In the rows, zero is written as 128.
The rows of T fall into 3 groups, and each row is roughly a mix of its group's hidden directions.
T, 81 rows:
[[ 86 115 197 125  99 130 120 122 130 129 136]
 [136 124 143 136 150 128 167  78 117  90  92]
 [156 120 135 153 125 111  67 159 114 122  97]
 [121 118 143 110 152 190 104 120 163 152 139]
 [152 156 129 126 110 134 113 125  66 162 156]
 [135 133 168 156 134 157 116 107  78  95 116]
 [112 118 152 109 113 139 141 190 154 134  91]
 [124 114 118  87 159 167  88 126 167 138 120]
 [156 146 130 126 131 164 140  78 145  79 125]
 [117 156 151 100  82 126 155  92 113  94 128]
 [151 156 116 139 110  72 149 135 101  90 121]
 [130 115  70 164 125 110 159 128  94 147 136]
 [110 163 151 100  76 104 149  98 117 123 139]
 [119  97 101 120 142 122  74 148 118 109 171]
 [115 128 120 136  96  77 135 161 122 123 179]
 [125 108  96  90 126 106 136 173 172 147 129]
 [ 77 125 138 106 133 135 166 150  89 158 119]
 [145 151  95 120 113 103 155 119 166 178 140]
 [120 102  98 153 103  92 157 130  85 157 132]
 [156 138 130 117 127 179 132 117 129 163 180]
 [116  68 112 114 141 126 110 154 138 159  93]
 [122 119 174 169 145 163 149 132 145 155 101]
 [ 94 116 133 122 106  87 125 176  98 158 135]
 [143 137  56 159 141 124 150 128 108 125 144]
 [137 150 111 119 114  68 127 135 112  78 114]
 [113 135 126 149 183 167 147 159  96 139 127]
 [155 116 126 133 122 130 129 164 200 132 112]
 [171 145  89 129 151 171 137 124 133 151 160]
 [103  89 122 125 116  95 115 184 105 146 121]
 [117 125 164  89 143 132  90 133 166 108  93]
 [160 133 101 128 116  67 147 141  98 119 104]
 [136 105 115 154 162 119  89 169 134 169 118]
 [140 100 131 126 136 129 138 157 193 104  97]
 [161 161 128  99 160 160 103 128 165 103 127]
 [103 149 115 135 102 121 117 149 176 177 151]
 [143 145 141  85 134  98  99 137 148  86  94]
 [134 144 143 108  96 139 130 188 126 172 118]
 [192 166 126 144 145 120 156 141 128 119 106]
 [130  86 109 117 141 125  94 171 166 102 139]
 [155 129 168 128 110 160 123 183 120 129  97]
 [168 126 112 154 137 108  84 120 176 143 142]
 [123 136 136  92  85 125 153  74 146 105 128]
 [149 114 124 155 111  85  80 170 122 121 135]
 [122 173 167 117 114 142 124 109  86 128  89]
 [181 104 101 112 143 111 150 134 172 115 111]
 [167 137  95 168 130 121 172 134 100 152 132]
 [144 113 133 120  81  79  84 126 146 130 115]
 [112 164 153  99  99 141 162  86 110 110 120]
 [ 87 135 152 142 129 145 101 113  69 113 142]
 [ 85 114 154  99 136 161  86 119 162 119 134]
 [137 146 154 185 139 116 165 139 126 114  89]
 [140 121 113  91 147 105 181 101 101 119 102]
 [130 158 160 157 120 139 169  88 140 132  92]
 [137 130  59 138 119  98 142 126  95 123 148]
 [108 149 156 126 151 174 102 121 168  96 135]
 [125 108 106 145 138 128  68 130 134 110 177]
 [134 172 126 138 157 156 159  91 148 139 161]
 [ 93  91 113 113 116  92 141 164 131 165 147]
 [ 71 101 118  99 105 102  95 120 124 111 137]
 [ 78 117 130 115 128 120 161 169  90 153 135]
 [106 101 119 128 111  80 115 176 122 160 144]
 [142 104  84 139 137 157 143 124 115 183 151]
 [148 157 136 138 159 182 139  96 120  97 112]
 [102 151 128 110 130 114 169  87  80 143 119]
 [148  97 124 120 149 156  97 109 150 135  72]
 [149 100 109 151 110  97 108 161 136  85 158]
 [155 134 172 129 109 160 123 176 105 130 100]
 [171 112 162 144 130 161 107 157 118  94 106]
 [ 81 129 129 112 126 128 101 133  67 132 155]
 [139 120 154 131 110 151 108 194 159 133 111]
 [107 163 150 135 126 103 117 153  98 184 128]
 [137 118 132 122  72  90 115 135 119  78 136]
 [ 96  90 178 114 107 142 120 123 128 171 130]
 [ 95 138 130 100  93 112 179 111 126 119 164]
 [133 142 111 145 125 112 158  99 195 148 122]
 [174 105 117  90 125 111 130 139 118 178 107]
 [115 116  55 156 136 132 140 122 109 136 153]
 [169 116  76  96 135  98 128 131 126 146 157]
 [114 143 139 107  97 134 131 187 138 173 119]
 [124 154 171 138 113 146 171 126 130 140  78]
 [168 155 170 135 100  94 158 135 104 123 125]]

Here is one row of each group, with its name. Which group are the others in?
[186 143 109 124 138 162 145 126 124 165 157]
L
[121 115  94  98 143  94 173 114 167 130 113]
C
[123  96 127 114  80  75  99 149 132 133 121]
J

[170 106 129 133 128 136 124 166 186 115 109]
C
[ 85 141 161 140 103 146 125 167 163 147 109]
C
[165 142 101 167 136  98 168 141 106 129 103]
L
[154 116 102 122 119 127  82 171 144 146 167]
C
[128  88 141 109 144 135 134 168 147  85  91]
C
[135  82 113 112 142 134 103 116 168 160  91]
J
[ 86  99 153 173 109 135 153 123 109 159 136]
L
[ 78 101 148 104 131 162  91 117 155 135 138]
L
[118 169 112 123 104 113 142 113 116 189 153]
C
